2053,4278,7504,4638,6503,7959 -> 4638

215,758,-116,4,-221,-264,-153
-32,-920,-88,-102,349,72,-579
-135,183,36,-47,-813,-235,94
-> -579

7214,4836,4864,6787,3168,8579,3939 -> 4836

8,1,23,34,4
73,70,35,79,60
-> 8

71,58,29,59
46,25,43,17
70,87,32,56
-> 29

56,53,49,91,20
39,70,61,42,36
-> 39

-43,-8,35,49 -> 35

2,-26,39,-15,6,-12 -> -12

2098,9656,9238,1034,3061 -> 3061

6021,2708,4946,8955,4848,3727,2396 -> 3727
---
1.85,-5.62,1.85,2.86
-1.03,-2.37,-1.03,-0.19
3.13,3.37,3.13,-7.76
>> -1.03

2.36,-2.99,-7.48,-4.30,1.85
-0.83,-5.72,2.45,-6.40,3.19
>> -6.40

-0.24,-3.36,0.91,1.93,-0.98,-5.83,-0.12
-0.21,-3.36,-0.07,1.22,1.08,-2.40,-0.12
>> -2.40

-1.70,0.28,-2.99,2.01,1.20,-2.94
2.84,-1.54,2.59,-0.09,2.18,-0.01
5.91,-2.77,6.10,-4.33,1.00,4.54
>> 2.18

-0.20,-1.69,0.78,1.45,-2.10
-1.67,-5.98,1.59,6.21,-2.11
>> 6.21

-7.57,4.31,-2.94,6.60,0.99,-2.61
-0.14,-4.18,4.25,3.06,3.68,4.51
3.43,1.87,-3.32,-5.80,-2.69,-3.39
>> 3.68

-5.34,4.86,-4.16,-4.32
1.06,-1.49,-5.64,-6.51
>> -5.64

4.43,0.42,4.40,-0.06
-1.17,1.05,2.81,-2.74
6.22,-2.13,4.15,5.98
>> 2.81

-3.06,-3.14,-3.02,-3.06,-4.02,-2.51
-2.71,-1.18,-3.16,-7.64,-4.34,-2.14
>> -4.34
---
Input: [-4.67  0.73 -6.14 -3.78  0.36  2.34  7.84]
Output: 2.34

Input:
[[-0.49 -2.08 -6.02  1.91  0.81  0.77  2.56]
 [ 1.88 -4.92  7.17  7.62 -1.92 -0.03  3.68]]
Output: -0.03

Input: [-3.70  0.49  2.32 -2.00 -4.09  0.60 -7.64]
Output: 0.60

Input: [ 6.99 -4.51 -0.83 -4.28]
Output: -0.83

Input: [-4.56  1.22  0.94 -5.09 -0.55 -7.30  2.11]
Output: -7.30

Input:
[[ 4.47  3.13 -0.75 -0.94]
 [-2.97  1.50 -0.11 -2.02]
 [-4.94 -6.45 -1.51 -1.03]]
Output: -1.51

Input: [-5.92 -1.74 -4.86 -4.97]
Output: -4.86

Input: [-3.00 -7.76 -4.03 -0.88 -7.48]
Output: -0.88

Input: [ 5.71  0.95 -3.41  4.23  7.90  4.29  1.43]
Output: 4.29

Input: [-3.70 -0.85 -0.43 -6.85]
Output: -0.43
---
[-1.13 -0.73  2.80 -6.68  5.56]: -1.13
[ 1.76 -0.93  2.35  5.66 -0.22  0.90 -1.95]: 1.76
[ 5.92  7.04  2.13  2.51 -2.80  2.22  1.52]: 5.92
[4.22 6.03 5.24 0.14 0.02 2.60 6.95]: 4.22
[-7.36  2.96 -1.03  2.63  3.68 -1.39]: -7.36
[ 2.21 -7.44 -5.37 -1.74 -0.82 -6.41]: 2.21
[-1.32  5.01 -5.42 -6.83 -5.74]: -1.32
[ 2.41  7.07 -3.25  0.85  2.11]: 2.41
[ 0.98  7.53 -6.80  0.24 -1.65 -3.00]: 0.98
[-3.44  7.96  3.33 -2.34]: -3.44
---
[6.01 0.50 3.94 0.04]	6.01
[-6.81 -4.51  7.37  0.81]	-6.81
[-2.91 -2.78  7.04  4.10]	-2.91
[-6.42 -0.48 -3.34  0.83]	-6.42
[ 6.05 -5.04  0.66  2.94]	6.05
[ 0.08  6.26 -1.54  5.00]	0.08
[5.31 0.00 5.38 7.22]	5.31
[-0.47 -5.77 -3.26  2.15]	-0.47
[ 0.00 -5.36 -5.97 -2.09]	0.00
[-7.13  0.43 -5.38  2.31]	-7.13
---
Q:
[[ 0.70 -1.23  4.66 -1.24 -1.67  1.77  3.04]
 [-3.43 -0.41 -5.34 -2.37  3.77  3.63  5.59]
 [-0.98 -2.40  4.46  0.43 -1.84 -7.18 -2.39]]
A: -1.84

Q:
[[ 1.02 -5.43  1.24 -1.81 -0.86  6.53]
 [ 1.08 -5.74  1.31 -1.91 -0.91  6.90]
 [ 0.92 -4.86  1.11 -1.62 -0.77  5.85]]
A: -1.62

Q:
[[-0.16 -0.02 -0.17 -2.44]
 [-1.01  4.25  1.45  1.81]
 [ 6.87 -0.16  1.36 -1.26]]
A: -0.16

Q:
[[-0.85 -0.74 -2.47 -1.32]
 [-2.29 -1.76  0.73 -1.29]
 [-2.32 -2.28 -6.52 -1.13]]
A: -2.28

Q:
[[ 2.20 -2.68  6.45 -7.24 -0.39]
 [-3.10 -3.03 -2.92  2.16 -2.89]
 [-3.79 -2.38  4.06  2.52 -1.53]]
A: 4.06

Q:
[[ 1.06  4.27  2.62  4.31]
 [ 1.83 -5.87 -6.69  0.36]
 [-5.41 -1.31  7.26  1.05]]
A: -1.31
---
[[66, 51, 33, 5], [3, 3, 47, 77], [19, 19, 81, 45]] result: 81
[63, 445, 241, 77, 932] result: 241
[[28, 16, -5, 9, -41, 12], [22, 17, 26, -1, -37, 18], [31, 15, 4, 12, -28, 36]] result: 4
[[5511, 1518, 2213, 8922, 4514], [4080, 3493, 3626, 5081, 7505]] result: 3626
[13, 753, -750, 536, -445, 459, 356] result: -750
[8993, 6255, 4218, 8524, 2307] result: 4218
[[731, 102, 124, -300, 2, -174], [-555, 125, -803, -175, -155, 205], [-500, 293, -124, -348, -486, -114]] result: -124
---
[[ 1.833  1.546  0.728  0.331 -1.359]
 [-1.100  2.069  1.140  1.818  1.888]] --> 1.140

[[ 0.003 -0.022 -0.014  0.060  0.018 -0.062]
 [-0.148  0.092 -0.082 -0.060 -0.034  0.167]] --> -0.060

[[  80.925  -22.916   52.078   60.197]
 [ -28.438 -192.748  124.011  192.723]] --> -192.748

[[ 10.522 -16.318  14.804 -20.578]
 [  0.422 -19.570   8.723  -3.200]] --> -19.570

[[-0.199  0.019 -0.052  0.112 -0.159]
 [-0.081  0.058 -0.047  0.083 -0.086]] --> -0.047

[[-0.014 -0.099 -0.117  0.117]
 [ 0.174  0.186 -0.128 -0.059]] --> 0.186

[[ 0.4 -0.7  0.3  0.3  1.8]
 [ 0.1  0.1  0.1  0.0 -1.3]] --> 0.1

[[-1.322 -0.366 -1.093 -0.994 -1.927]
 [-1.949 -1.839 -1.538  1.172 -0.207]] --> -1.538
